name the system of each run
path 1, j_171 (8 x 20)
[[-27  -5  52  11  25  -7  16 -60  70  -6  -8 -51 -12  35  25  49 -31  -4
  -46  45]
 [-14 -42  -9   5   5   0 -52  14 -66   2  28  23 -24   5 -47  45  37 -27
   62 -28]
 [  5  16 -15 -29  17 -14  34  39   7 -20 -42  12  34 -58  40 -62  12  34
  -10 -23]
 [ 14   6  26  18  -6  41  15 -54  37  45   0 -42  36  35  -7  10   5 -31
  -16  48]
 [  7  -2 -13  28  -9 -42 -44  11 -11 -14  24  56 -22  25   6  59  20   3
   16 -29]
 [-45 -19  13 -46  45  11   8  -7 -13 -15 -47  -3 -20 -50  15 -25 -13  26
  -12  -4]
 [ 28  -8  -5   1 -29  17  13  -9 -16   6  -2 -56  66  23 -24  -1  29 -23
   23   5]
 [ 12  17   7  37   6 -27  -1  25  70   8  11  57  -2  -8  23  13  14  -2
    8  -6]]
path 2, j_408 (8 x 20)
[[ 40  36 -47   8  -2 -42  15  67 -10 -55 -16 -10  12  30  -2   6 -25  70
  -26 -27]
 [-26 -19  41 -23   3  -5  34 -36  11 -15  28 -89   8 -27  51 -29  -8 -31
  -32  30]
 [ 14   6 -19  16 -18  32  13  57   7   9  38  11 -52   4 -68 -34 -59   4
   22   0]
 [ 20  35 -12   1 -11 -55  26  16  27 -44  -7  -7  25  -3  70 -13 -10  38
  -49 -13]
 [-30 -25  22 -33   5  41  22 -30 -10  -3   2 -72 -31  -1 -30 -21 -53  -8
  -17  31]
 [ 36  12 -30  25 -36 -34   6  66   1 -32  53  -1 -11  15 -14  -7 -21   8
   17 -26]
 [-16   7  23 -24  21  -1  45  -7  48 -12 -26 -31  16 -41  49 -47 -14  12
  -35  16]
 [ 17  17 -20   9 -13  34  -1   8 -37   8  38 -28 -42  40 -49 -13 -55  13
  -23  19]]
path 3, j_171 (8 x 20)
[[ -4  -4 -12  -6 -33 -53 -34 -23 -55 -29  43  11 -11   2  56  22  20 -11
  -18 -27]
 [-43 -35  10 -51 -12  21  16 -19  32  -9 -67  16  -7 -34 -32 -18 -38   2
   20 -14]
 [ 44  10 -12  28  19   8  16  47  -7  -3   1 -63  45  40 -44  20  23  12
   19   8]
 [ -3  19  24  32  21 -19  -4  13  44  25  51  40 -21 -38  61 -17  31 -25
   -1   6]
 [-10  12 -18 -26 -12  40 -34 -70 -58  32 -35  33 -15  21 -12   4 -15  14
  -31  10]
 [ -8 -31  -5 -21 -36 -64  12   9   4 -76 -15 -42  20  11  10  34 -17   8
    4 -33]
 [-17 -25  28   7  45  44  20  36  49  30 -11  -3  -5 -37 -48 -21  10 -20
   51  14]
 [ 60  57 -32  39  12   7 -13  16 -46  32  31   7  32  29  23 -13  45  14
  -26  11]]
path 4, j_281 (8 x 20)
[[  38   23  -35   28   -9    0   -5   61   36   23  -32   97   43  -21
   -19  -17   48   11   52  -37]
 [   2   16   13   -8   59   24   19  -31  -14   -6  -45  -83   16   50
    -7   28  -19   46  -62   48]
 [ -25  -16   15   16  -14  -60  -43   -7  -24  -17   80   39  -46  -23
    65   27   33  -36    8  -24]
 [ -14  -15   -6  -29  -14   44    4  -29   41   29 -102   53   33   -7
   -55   -4   -6    6   32   -9]
 [  37   12  -18   15   -2    9   -8   -1  -89    1   50  -86   29   45
    -2    7   26   -6  -17   15]
 [ -12    2   26   35   56  -35   -1   47   79    0    2   55  -11  -36
    37   21   43   -1   25   -8]
 [ -24    4   -6  -39    8   44  -20  -74  -44   20  -51    7  -29   29
   -19    8  -45   32  -49   23]
 [  24   -9  -11   10  -72  -54  -15   -6  -20  -21   46   -1   50    3
    41   11   53  -49   27  -35]]
path 5, j_632 (8 x 20)
[[ -1  37  14  11  61 -23  29  31  79 -10 -41  30   3 -29  61 -17  -3  50
  -43   9]
 [-17 -18  14 -11   7  19 -33 -76 -62   6   0 -52  -7  56 -10  58   2  -9
  -28  27]
 [-17 -40  -9 -21 -58 -11   8  33  16 -22  15  26 -21 -44 -32 -32 -27 -30
   58 -40]
 [ 37  42  -3  17  39  26  36  23  37  25 -35 -18  59   3   8 -29  26  29
  -17  23]
 [  6   2   0  29   3 -26 -47 -18 -50   2  63   3 -28  33  24  51  28 -17
  -10   1]
 [-45 -16   3 -37   4   5   4  -2  20 -13 -31  47 -53 -42  -8 -28 -54  19
   -5 -13]
 [ 18  -7  -3 -18 -26   7  28 -27   1 -12 -40 -68  70  23  -8   1   6  -1
   -8   9]
 [ 16  -8   6  44  -2   2 -14  39  21  20  61  12 -10   5 -27  14  28 -40
   49  -1]]
path 6, j_632 (8 x 20)
[[-10 -10   7  -3 -41  -1   4 -31  53   3 -20  30   5   4  -6   9 -20 -18
    7  -5]
 [ 18   0 -14   7  16  13   1  24  -7  -4 -32 -13  30  22 -42  20  14  20
   22  -5]
 [ -4  -9  10  10  22 -13 -11  15 -16   4  30   3   3 -28  28  -2  48 -23
   19  -9]
 [ -9  17   0  -7   0  20 -13 -34   2  28 -20  49 -17  -7  14 -16  -9   8
  -22   9]
 [ -2 -13  -9 -17 -32 -27  -7 -20  -6 -33 -31  -6  21  28  -4  32 -10  11
   -4 -18]
 [-14 -28  19   7  21  12   6  25  32   4  -8  -9   5 -16 -33   9  18 -20
   44   0]
 [ 20  21 -15   4   9  22 -10   3 -41  28   3  12  23  -6   7 -25  34   4
   -3  -1]
 [ -6   6   3   9 -15 -37 -17 -19  18  -9  13  36 -13   1  42  21   4  -2
  -14 -10]]
path 7, j_281 (8 x 20)
[[-13   8  35 -11 -16  52  37 -57  60  41  -9 -28   3  -9   2 -46 -41 -25
  -29  48]
 [ 35  17 -37  29 -63 -24 -18  35 -29 -18  73  14 -34  40 -25   5 -38  -1
    3 -20]
 [-16 -22   6 -30  13 -24  45  43  56 -48 -61 -10  23 -41   0 -19 -16  27
   18 -27]
 [-17  -8  19 -14   6  47  10 -25 -39  22  52 -59 -42 -11  -8 -43 -36 -22
  -24  36]
 [ 32  33 -23  29 -47 -28   3  42  42   2  36  65  -5 -15  21 -33  -3  -3
    9 -26]
 [-11 -11   4 -26   0  13  33  -8  35 -28 -57 -47  -2  21 -38   9 -63  36
  -22  13]
 [-11 -20  -2  -8 -28 -24  -4  20 -53 -24  79 -33 -33 -27  24 -31  -3 -30
    5 -16]
 [  3   7   5   3  -2  24  31  27  81  25 -30  43   9 -35 -18 -44 -16  -3
   25   0]]
path 8, j_731 (8 x 20)
[[ 34  23 -36 -16 -55  31   7 -30 -56   5   3 -36  16  40 -25 -30 -39  10
  -35   9]
 [ 19  -5   5  24 -20 -31  39  62  87 -31   7  -9  20  -4 -15   0 -15  -3
   32 -16]
 [ -1  12  17  24  48  50  -3  14 -26  44  63 -25 -49  -7 -15 -28  -3 -14
  -11  41]
 [ 18  24 -17 -12 -64 -51  13 -14  -7 -34  31  -8  18  -6  72 -32 -12   0
  -43 -18]
 [-18 -14  14   1 -32  39  14 -13  73  27  -9  33 -34  -1 -57 -13 -58 -19
   22  12]
 [ 40  16 -28  10  -1   9   9  35 -65 -21  33 -76   8  45 -36  -5 -17  22
  -16   9]
 [ -5  -3  29  16   6 -33  37  41  83 -13  33  -5  11 -52  49 -33  17 -26
   14  -2]
 [  3  29  -5   8 -12  57 -23 -44 -39  61  45  26 -46  11  -7 -36 -25 -15
  -29  30]]
path 9, j_408 (8 x 20)
[[ 28  26 -13  29 -24 -43   9  48  48  -7  26  52  20 -24  42 -23  23  -5
   10 -26]
 [-24   9  16 -30  36  44  14 -50   7  22 -59 -14  -3  -5  -2 -19 -28  27
  -44  34]
 [ 18  -6 -21  21 -40 -23 -28   7 -45 -24  52 -14 -23  52 -25  45 -14  -6
    5 -14]
 [-30 -35  25 -25   4 -28  29  15  50 -29 -26  -5  24 -62  31 -20  19 -16
   25 -18]
 [ 30  32 -22   6  20  63   0  13 -48  46   6 -12   0  14 -41 -40  -5  15
  -12  24]
 [  8  14  12  34 -30 -50  -7 -18  55 -15  33  18  -3  28  49  41  -2 -11
  -22   0]
 [-50 -35  13 -49  38  21   3  -6 -15 -17 -51  -9 -35 -31 -31  -6 -33  22
    2  -3]
 [ 48  15 -36  14 -49 -14  -9  22 -57  -6  47 -17  32  20   0 -16  24 -12
   10 -21]]
path 10, j_731 (8 x 20)
[[-24   3  14   1  13 -37 -14 -24  -1 -25  24  -4 -40   9  48  27 -18  10
  -39   5]
 [-29 -36   6 -39 -44  15   5 -42  -5  -5 -21 -15   3 -13 -21 -13 -24 -29
   16  -6]
 [ 33  15 -27   6   0  22  12  37  -8   9 -27  -6  39  13 -44 -13  11  17
   22  -6]
 [ 10  15  15  37  49 -19   1  35  30   0  27   1  -8   0  27  19  28   7
   -4  10]
 [-28  -9  12 -13  -7  -1 -20 -42 -30   8  32  10 -38 -16  34  -6  -4 -19
  -21   6]
 [ -2  -6 -19 -33 -53   1   8 -23  -3 -16 -44  13  20   5 -15 -14 -32   8
   -3 -18]
 [ 15  -4   1  20  20  17  10  33  29   5 -16 -19  16  23 -52  21   3   8
   28   8]
 [  5   5   9  19  40 -11  -7  28 -26   0  45 -25  -6 -14  31  -1  38  -4
   -3   4]]
path 11, j_771 (8 x 20)
[[ -8  -8   0 -18 -52  -5  -4 -51 -18  -2  14 -12   8   4  24  -7 -10 -25
  -13  -2]
 [ 23   7  -7  29 -11 -10   9  34  41  -8  -1   6  14  20 -23  16  -5   6
   17  -8]
 [ -5   6  -1 -13  42  25   4  11 -36   3  -8 -22  -7 -11  -4 -23   1  24
  -13  11]
 [-17 -10  17  -2 -17 -17  -3 -19  12  -6  28  10 -17 -17  33  -3  -3 -23
   -6  -2]
 [ 15  13 -13  12 -11  14  -8  -5  18  16 -21  33   5  25 -24  16  -7  10
    4  -1]
 [  4   0  -8 -17   2  -8  13   5 -24 -25 -13 -39  18   1   7 -11  -2  18
  -14  -7]
 [-12 -14  20  10   8   3   6  12  26   4  30  -7 -26 -12  -6  -4  -8 -19
   14   8]
 [ 11  22 -17   1  -5  15 -13  -8 -20  25  -1  36  -2   0   1 -18   4   5
   -9   1]]
path 12, j_175 (8 x 20)
[[ -8 -44   2  -9 -15  -6   3   6  17 -32 -33 -31  17  31 -63  51 -10  -5
   43 -16]
 [  5 -17  12 -10  15   4  25  26 -22  -5  19 -67  43 -38  18 -38  47 -28
   24   1]
 [  9  48   5  17  21  31   6   2  12  46  33  29 -27 -22  36 -57  -8   4
  -39  30]
 [ -5  11 -23   6 -23 -18 -27  -4  -1 -20   1  55 -59  37 -20  37 -60  33
  -27 -14]
 [-30 -56  10 -37 -27 -23   5 -23   9 -45 -50 -34  26   3 -28  41  -5 -11
   32 -22]
 [ 25  -2   8   3   5  34  32  18  -3  25  10 -65  62 -21 -11 -46  44 -35
   28  16]
 [ 21  53  -2  34  37   0   8  38   9  23  58  24 -35 -22  48 -47  -4  19
  -42  16]
 [-33  -4  -3 -12  -2  -5 -35 -32  -3  -9 -11  59 -79  20 -12  35 -63  27
  -30  -4]]
path 13, j_175 (8 x 20)
[[ 29  42 -12   8  37  17  37  41  19  -3 -19 -30  15   3  -1 -35 -22  53
  -38  19]
 [-19 -11  21  12  -4 -12 -11  -9  -2 -13  66 -19 -70  16   5  17 -43 -12
  -20  14]
 [-27 -32  -8 -36 -39   2  -2  -1   5 -13 -30  41 -13 -33 -29 -19 -25  -9
   34 -33]
 [ 24   9 -13 -16 -16  15  34  -1  -8 -13 -32 -60  49  15 -13 -23 -13  18
  -18   7]
 [  8   5  24  30   7  -5  21  24  43   4  62 -31 -16  -8  19 -18  -7 -24
   -1  20]
 [-24  -4  -5 -14  19  18  -9  23 -13   6   4  41 -60 -28 -21 -27 -33  17
    3  -6]
 [ -5  -6 -19 -35 -50 -11   1 -31 -27 -31 -21 -15   4  17  -1  -3 -40  15
  -23 -14]
 [  3 -16  15   6 -23   1  30   2  60  -6  -7 -37  32   4 -18   0  -7 -23
   23   7]]
path 14, j_771 (8 x 20)
[[ -6 -26  19  -5 -71  12  15 -32  33  20  32 -10  19 -23   0 -36  -2 -70
   34   2]
 [ 56  48 -24  53  13   8  -6  35  10  34  15  19  30  35  -5   8  36  15
   -1  10]
 [-27  -4   5 -18  57 -27 -18  -2 -45 -35 -14 -14 -26  -4  37  27   7  39
  -32  -5]
 [-43 -44  17 -26 -37   2  -6 -33  22  -7 -11  17 -27 -14 -29  11 -30 -31
   31 -12]
 [ 41  18 -23   6 -36  26  18  12   6  23 -11  -6  55   9 -27 -32  15 -10
   18  -1]
 [ 10  16  11  25  51 -16   4  26  -4  -6  33 -38   4   3  37  10  31  10
  -19  16]
 [-33 -13   6  -9  16   0 -36 -14 -21   4   9  47 -60  -8  -3  21 -11   2
    1  -7]
 [ -4 -11 -11 -29 -47  -2   5 -31  10  -6 -49  21  39  -4  -3  -7  -4  -3
    9 -18]]

runs to name
path 15 (2 x 20)
[[-30 -24  20 -13  43  -1  -3 -21  25   0 -69   8  30 -12   0  36  37   6
   17  -2]
 [ 34  13 -12  23   3  22 -19  -7 -57  33  33 -23  32  26  -8   8  50 -21
    9  10]]
	j_175
path 16 (2 x 20)
[[-28 -32   3  -9   9  -8 -33  -9 -20 -15 -10  20 -31  11 -29  50  -4   1
   23 -14]
 [ -3 -24  -8 -27 -28  12  10  -1  -7   0 -31  -1  40 -24 -19 -24  16 -15
   36 -20]]
	j_771
path 17 (2 x 20)
[[-35 -59   0 -20 -66 -27 -34 -31  12 -27 -24  48 -12  14 -41  65 -12 -32
   57 -43]
 [ 12 -25 -19 -32  13  46   8  30 -74   9 -32 -52  59 -25 -56 -35  45  -6
   51 -13]]
	j_281
path 18 (2 x 20)
[[-10  13 -13 -30   5  65   1 -34   3  47 -76  50   6 -10 -38 -34 -23  21
   -7  10]
 [ 32  13 -18  30 -17 -34 -29 -15 -33 -18  13 -14  29  74   4  73  27  10
  -11  -6]]
	j_408
path 19 (2 x 20)
[[-26 -33  -3 -28 -12 -17 -22 -22 -49 -29  -4 -11 -11   3  -6  28   2  -4
    9 -20]
 [-12 -15   0 -23  16  14  15   8  13   0 -56   1  31 -24 -14 -12  17   9
   23 -10]]
	j_731
path 20 (2 x 20)
[[ 32  32   5  29  20 -30  16   7  57   5 -26  15  74  -2  64   8  63   8
  -12   1]
 [-21  -8  11  15  37  15 -60 -40 -30  33   2  46 -42  33 -17  68  23  -2
    4  14]]
	j_632
path 21 (2 x 20)
[[ 11  44 -15 -28 -16  21  20 -46  -3  25 -43  24  38 -23  56 -67  -3  20
  -59  11]
 [ 32  26  -4  51 -18  -3  -4   1  52   7  23   6 -16  77 -32  53 -35   7
  -16  22]]
	j_175
path 22 (2 x 20)
[[  7  39   4  22  20  29  12  17  32  45  31  40 -29 -31  22 -55 -12   1
  -21  21]
 [  0  23 -18 -12 -30 -13 -11 -42  -1 -15 -23  27 -27  38   7  18 -57  38
  -54   2]]
	j_408
path 23 (2 x 20)
[[ 52  29 -38  25  -7  65 -16  30 -57  74  26  31  30   1 -48 -45  50 -20
   39   2]
 [ 19  57  -8  12 -29 -59  11 -19  43 -23   9  30   2   9  99 -11 -26  34
  -82   0]]
	j_171
path 24 (2 x 20)
[[-32 -10   8 -34  15 -30  13  -9  22 -38 -52  10   0 -30  40  -1 -16  32
  -22 -15]
 [  9  -7   4   6 -22  45  -2 -32 -15  30   9 -39  12  38 -51   9  -8 -25
    9  27]]
	j_175
path 25 (2 x 20)
[[ 20 -19 -44   1 -25  -4 -42  28 -86 -13   7  17   7  25 -55  31  29   1
   51 -42]
 [  0  -9  29   8   9 -12  15 -13  54  18 -22   1  76 -39  55  -8  78 -40
   27   1]]
	j_408
path 26 (2 x 20)
[[ 36  21  12  51  36 -16   8  20  55  19 -10  -6  73  13  28  35  82 -11
   18   9]
 [-16   5  -3  13  49  15 -65 -17 -60  35  13  72 -52   4  -2  36  34   5
    1  -1]]
	j_632
path 27 (2 x 20)
[[ 34   4   4  -4 -38  24  66   9  58  12 -26 -62  92 -17  -9 -59  11 -26
   18  13]
 [ 50  46 -15  72   7  20 -16  56  10  54  82  48 -24  17 -17 -11  20 -14
   17  13]]
	j_731
path 28 (2 x 20)
[[ 26   6  14  33  37  49  15  22  20  43   6 -44  28  21 -51   2  29 -16
   31  35]
 [ 21  25 -11  28  11 -46 -16  39 -30 -10  68  13  -9 -16  63 -14  39  -1
  -16 -15]]
	j_731
path 29 (2 x 20)
[[-25   7  29  -5  18   2  30   6  49  -7  25 -16 -47 -35  33 -41 -48   3
  -35  21]
 [ 19   0 -21   3 -35  41 -24 -18 -63  26  37 -14 -17  38 -54  -3 -17 -19
   10   7]]
	j_171
path 30 (2 x 20)
[[-12 -13  15   3  26   6 -25 -33 -43   8  24 -37 -12  26   6  37  21 -14
  -12  21]
 [-15 -22   2  -1 -20 -11 -13  14  14   2  17  46 -17 -28  -9  -1   8 -26
   41 -25]]
	j_408
path 31 (2 x 20)
[[ 23  23 -28  -3  17  49 -27 -17 -72  46 -27  21  25  16 -26  -8  34  15
   -4   9]
 [  1   3  -1  15   4 -66  -6  17  45 -43 -24  32  18  11  38  52  20  23
   -1 -27]]
	j_731
path 32 (2 x 20)
[[ 37  39  -1  48   2 -34   1  11  47   6  18  18  33  29  44  28  33   6
  -17   5]
 [-20  -5  -8 -14  47   6 -24   2 -46 -18 -27  -5 -40  30 -30  41 -23  48
  -18  -2]]
	j_771
path 33 (2 x 20)
[[ 36  30 -10  69 -12 -16 -43   6  -7  25  86  32 -32  59   3  52  16 -17
   -6  10]
 [-57 -12   1 -48   6 -20 -23 -20 -39 -28 -10  56 -73 -48  38 -21 -42  26
  -30 -23]]
	j_171
path 34 (2 x 20)
[[-24 -55 -14 -27 -82 -49 -16   4   5 -56  -2  32 -19  -3 -31  29 -31 -20
   52 -58]
 [ -6  -4   2 -20  75  69  28  36 -10  18 -56 -43   4 -16 -66 -29 -12  37
   10  27]]
	j_731
path 35 (2 x 20)
[[ 49  35 -14  45 -14 -30 -12  -6  -8  -8  31 -32  27  77  17  51  12  12
  -34  13]
 [-44 -40  40  14  47 -20 -16  10  49   1   2  34 -25 -35  12  40  38 -25
   41  -7]]
	j_175
path 36 (2 x 20)
[[ 15  14  11  14  36   8  30  10  32 -10 -26 -62  23  37 -10  18 -16  31
  -29  30]
 [-11  -4  -4  -9  -4   3  -3  23 -47 -13  55 -18 -59 -18  -7 -34 -37   0
   -9  -4]]
	j_771
